rotation steps, each row followed by its count of steps
The counts run from 0 to 417.
[  3  19 -17  14  17 -17  24 -10  -7  24  15  20 -19  26  -5  -7  -1  19
  -4 -14   3 -25 -22  -7 -17  11   6   2  11   1  -7 -12 -16  32  45 -25
  19  17   8  -2  -8 -26  18   0   9  15  12 -11 -13  13   0  11] | 55
[  1   9 -25  17  11 -13  16 -13 -28  20  22  12 -37  13   0   5   0   7
   3 -28  20 -19 -19  -8  -4  -6   9  12  21   4 -24 -19  -6  13  20 -27
  13  -3  -4  10   8 -18  24  16  16  15  17 -22 -26  12   1  -6] | 309
[ -9  16 -14  18  17 -28   6 -17 -30  23  15  11 -23   7 -25  12  10   4
   7 -23  -9  -4  -4 -24  -7 -21   1   0  35   4 -29 -13  -6   4  20 -11
  11 -11  -1  11   5 -18  31  -5   6  18  30  -5 -21  12  12  -1] | 271
[-23  15   5  11  28 -25  24  -8   3  17  27  22 -27  18  -5   8  14   3
 -13 -11 -16  -3 -14 -23 -18  16   3  -7  34 -11  -3   6 -26  17  30 -24
  10  17  -8   6   9 -16   6 -17   7  12  13 -13   6  19   5 -14] | 360
[-16  25   0  -1   3  -1  19  -8 -22   7   6  23 -16  18  -1  13 -14  21
   8  -1  -3 -14  -6 -27 -13   0 -13   2  39  -4 -22  -9  -9  30  16 -31
   2 -17   3  -1  -2 -20  15 -16  -7  -1  31  -4 -36  12  26   0] | 227
[  8  23 -12  19  22  -9  27  -5  -9  10  23   6 -26  17 -14  -3  -7  16
   3 -11  -1  -3 -18   1  -6 -17  20  12  25   4 -17 -17  -4   3  40 -10
  19  11   6  15   2 -38  26  -1   9   4  16   1 -20  30   5  17] | 282
[  9  11 -25  13  16 -19  22 -11 -32  21  26  15 -34  13  -5  -3  -4   8
   4 -29  20 -19 -14  -3  -3  -6   7  13  22   5 -17 -12  -4  14  19 -24
  18   0  -3  11   9 -19  21  16  19  14  19 -19 -24  13  -2  -1] | 307
[ -4  26   2   2  12   0  34  11  -9   2  14  19 -15  27  -2  13 -12  25
   9   2   8 -21 -12 -13  -4  -2 -12   9  40  -5 -11  -1  -5  28  18 -25
   4  -5  14  -1   2 -35  13  -1   0 -13  25  -9 -38  19  11  -3] | 222
[ 20  10 -15  12  18   2  34  16   0  10  24  18 -29  15 -17   5   4  12
  27 -15  10 -18 -16 -10 -16 -16   4  -5  27  10   3   1   5   2  26 -21
  12  10  18 -10   2 -34  21  -8  -5   4  12  -5 -31  14  23 -10] | 180
[ 10   3  -1  21  19   2  40  13  -9  10  22   9 -39   8 -19  -8  -3  11
  26 -15  -4   1 -11 -17 -25 -15   6  -9  37  -3  13  -2  12  -7  19 -16
  15  11   2   4   0 -28  20 -14  -9  13   4  -1 -24  20  21 -13] | 175
[-22  15  -9  10  21 -14  12 -13   6  16  21  27 -24  17   3  13  11   2
  -8 -16  -9 -11 -18 -26 -21  13  13  -9  26  -4 -15  -8 -34  20  38 -31
   6  16  -1  -1   3 -11  15 -22   2   8  18 -12   1  13  17 -10] | 356
[-14  12   6   7  23 -10  13  -6 -13  22  29  32 -29  21   0   4   3   0
   0  -8 -18  -1  -7 -33 -15  19 -15 -15  31 -14  18   6 -16   5  12 -39
   3   4 -17   1   8 -21  16 -15   7  11  17  -8  -5  20  17 -18] | 129
[ -8  15   1   4  28 -13  28  -6   8   9  32  24 -36  19   1 -10   3  15
 -10 -11 -10 -10 -21 -12 -27  15   3  -8  29  -7 -11   9 -19  12  32 -32
  18  23  -7   9   7 -20   4 -17  11   2   6  -7   7  15  11  -5] | 90
[-18  24 -14  16  17  -9  -2 -18  -9  20  25  19 -17  20   8  13  -1  13
  -3  -6  -9  -7 -18 -13  -7   1  -1  -3  15   4 -28 -19 -25  12  30 -27
  13  -5   1   5   6 -27  36  -3  13   9  31  -1 -19  25  17  15] | 20
[ -9  17  14  14  14   3  32   9  -8   7  25  19 -29  10  -6  -2  -2  34
  13  -1 -11   3  -9 -19 -26  -1 -15 -13  37  -5 -14  12   3   7  18 -28
  20   1  -5   5   6 -23  10 -21  -4   6   7   4 -20  18  35  -3] | 193
[ -1   8  -3  16  10 -11  17  -2 -18  31  13  23 -26  10 -22  13  18   4
  21 -16 -10 -11  -6 -38 -19  -6 -15 -16  28   0   1   2   2  11  14 -30
   8  -6  -4 -10   3 -21  14 -11  -8  27  12  -9 -24   5  28 -22] | 166
[  0  22 -19  10  15  -3  14 -21  -7  10  17   7 -24  21   3   8 -14   3
   5  -6   1 -11 -22  -3  -4  -9  12  15  22   8 -21 -28 -12  14  32 -23
   9  -4   8   7   5 -38  26   2  11   7  32  -9 -30  29   8  14] | 15
[ -7   1 -11   5  24  -4  14 -15  -8   6  34  22 -50   8   5  -5  -2 -12
   5 -23  -5  -2 -15 -21 -25   5  10 -11  37  -5  -3  -8 -16  -9  12 -36
   5   6 -14  10  11 -10  21 -17   8   6  18 -12  -3  14  16 -22] | 107
[-24  23  -7  21  19 -12   6   1 -10  12  15  16 -10  19 -10  21   6  19
   2  -7 -12  -6 -10 -25  -5 -10   4  -7  36  -6 -22 -16 -22   7  30 -11
   2   0  13   4  -2 -24  40 -14  -1  -6  32   4 -21  19  16   1] | 252
[ -6  17 -18  14  14 -22  16 -15 -11  32  11  22 -18  23  -7   1   9  16
  -6 -19   2 -29 -19 -17 -16  12  -3  -2  12   2 -17  -8 -19  35  39 -29
  17  10   3  -3  -4 -21  15   2   9  20  14 -17 -13   4   4   2] | 58
[-10   8   4  12  17  -8  10 -16  -8  28  26  21 -35  14   2  13  13  -6
   7  -8 -16   0 -13 -29 -15  10 -16 -12  22  -1   1   1  -9   7  10 -42
  10  -7 -18  -2  18 -25   9  -6   6  31  15 -15 -13  20  24 -17] | 398
[ 10  15  -9   8  11 -11  21  -2 -13  32  14  28 -17  17 -22   9  12   6
  19 -14  -8 -18  -7 -33 -18   0 -15 -13  22   5   9   4   2  21  23 -33
  10   0   2 -16  -2 -26  10 -15  -8  25  14  -6 -24   6  29 -11] | 163
[-21   2   0  23  15 -22  21 -21 -19  25  10  11 -39  10  -7  -9  10  14
  -7 -20 -11  -8 -16 -26 -28   8  -1  -8  28 -12 -20  -9 -11  19  26 -25
  19   7 -17  13   0  -9  13  -5   5  28   4 -17  -3   8   4 -13] | 65
[-20  21   8  22  22 -23  20 -13 -24  23  23  11 -23  21   0  -4  -4  21
 -12  -2 -14   2 -13 -12  -6  11 -12   3  25 -11  -8  -5 -11  15  20 -18
  19  -1 -12  18   9 -31  21   8  20  18  20  -7 -12  32  -2  10] | 27
[  1   0   5  25  18   0  36   9 -14  13  20   9 -41   6 -20  -5   3   9
  23 -15  -8   6 -11 -24 -25 -13   4 -11  39  -7   9  -2  10  -8  16 -18
  14   6  -4   6   2 -25  20 -14 -10  18   4  -5 -22  19  23 -20] | 173
[ -4   5  -8   8   5   7  22  -1 -22   3  14  14 -39   6  -2  10  -7  11
  24 -16  11 -10 -10 -22 -16 -17  -6  -1  43   1 -23 -10   4   5   3 -29
   5 -18   1   3   7 -15  22  -6  -5   3  23 -13 -40   9  29 -19] | 207
[-11  13  -1  32  23 -12  22  -7 -19  12  20  -1 -34   9 -18   2   4  12
   3 -14 -10   8 -14 -12  -8 -23  15   5  38  -6 -21 -18  -4  -9  26  -5
  14   3  -4  24   7 -30  31   1   8  11  17  -3 -18  29   4   0] | 277
[  0   4 -17  17  14   3   7   0  -7  24  21  24 -27  17  -5  15   9 -12
  19 -18  -4 -10 -14 -32 -14  -1   8 -15  24  -2  17 -18 -14  -4  22 -33
  -5   5   3 -12  -1 -22  34 -13  -7  10  20  -9 -23  14  23 -22] | 145
[  1   7  -7   6  31  -6  25   3   3   3  40  20 -43  21   6  -2  -2  -7
   3 -14   0  -7 -22 -11 -12   6   9  -4  37  -9  15  -1 -16 -10  17 -30
   2  18  -4   8  14 -27  19  -2  15  -5  16 -14  -5  24   1 -21] | 112
[  3  19 -12  12  21 -10  26 -13 -12   6  20   1 -30  20  -3   4 -13   1
   5  -7   3  -6 -20   0   0 -13  12  18  30   5 -13 -22  -7   6  25 -15
   8  -3   8  13   8 -41  25  10  14   6  31 -11 -29  34  -3  10] | 12
[-10  23 -20  13  14  -6   2 -22  -8  16  21  15 -20  20   6  12  -7   9
   0  -6  -5 -10 -20  -9  -7  -2   5   5  15   9 -28 -24 -21  13  32 -28
  11  -6   6   3   5 -30  32  -2  11  10  32  -4 -24  26  17  17] | 18
[-17   1 -21  32  18 -17   5 -13 -25  27  18  10 -34  13   1   4   6   6
   2 -25   2 -10 -19 -17  -9  -1   7  -6  20  -4 -14 -25 -18   3  23 -18
  10   0  -2   9   2 -15  44   9  13  19  20 -15 -16  15   1  -8] | 42
[-12   2 -11  19  29 -25  35   0 -18  11  28  16 -37  13  -4  -7  -1   3
  -5 -30   7  -8 -15 -11 -15   8  18   4  38 -13   6  -7 -18   8  21 -14
  10  19  -2  14   6  -8  22  -2  10   4  14 -20  -3  17 -11 -19] | 342
[-11  14 -19   6  14  -6  19 -17   6  12  13  19 -29  20   4  13   3  -5
  -3 -19   3 -18 -23 -18 -17   8  25   4  24   1 -14 -21 -28  26  42 -33
   2  14   5  -4  -2 -15  12 -16  -2   6  18 -19 -11  12  10  -9] | 352
[  4  13  -2  -5  25 -25  41 -21  -7  14  17  15 -36  15 -13  -6  -4 -14
  -2 -15  -7  -7 -12 -17 -18   6   9  12  35  -1   8   0  -6  25  26 -27
   9   9  -7   4   6 -23 -10 -13   2  23  17 -20  -7  21   1 -12] | 367
[ -6  20  -8  11  18 -19  33  -1 -13  19  23  24 -21  27   4  -2  -3  23
 -12 -14  13 -22 -17  -5  -6  19   0  10  22  -7  -8   0 -17  33  32 -28
  17  13  -1   7   4 -23   8   8  16   6  11 -18 -13  17  -7   2] | 325
[ 11  20   3   7  15   0  35   3  -3  23  14  23 -17  25 -17   0  -3  10
  14  -2 -12 -10 -13 -24 -19   5  -4  -4  21  -3  22   2   2  21  34 -31
  10  12   4 -11  -6 -39   4 -15 -11  16   6  -2 -23  21  20  -2] | 158
[ 18   3 -22  11  20  -1  23   1  -8  21  29  20 -33  19   0   1  -4 -10
  25 -18   9 -16 -19 -11 -12   3   0  -4  17   8  25  -7  -2   2  15 -32
   8   3   6 -11   6 -32  25   3   6  17  18 -17 -28  21  15 -12] | 411
[  3   8  -9   4   6   0  28  -1 -24   6  15  14 -36   8  -6  10  -5  11
  24 -17  13 -16  -7 -20 -13 -17 -13   2  43   4 -19  -3   8  12   2 -29
   6 -18   4   0   9 -20  16  -1  -3   7  23 -15 -41   6  23 -19] | 205
[ -4  19  -7  -5  12   6   8 -18   2  17  21  31 -26  25  10  11  -3  -6
   3  -5 -10 -13 -17 -28 -16  16  -3  -7  21  -4   2 -10 -21  17  26 -51
  -2   3  -8  -8   4 -25   9 -17   1   7  19 -10 -16  15  25  -9] | 123
[-13  24  -5  20  11 -13   5 -16 -14  25  19  14 -22  17  -5  15  15  23
  -5  -9  -6  -8 -16 -18  -4  -5  -7   2  19   2 -43  -9 -13  16  30 -29
  20  -6 -10  12  11 -27  16   5  15  18  15  -7 -18  16  16   6] | 292
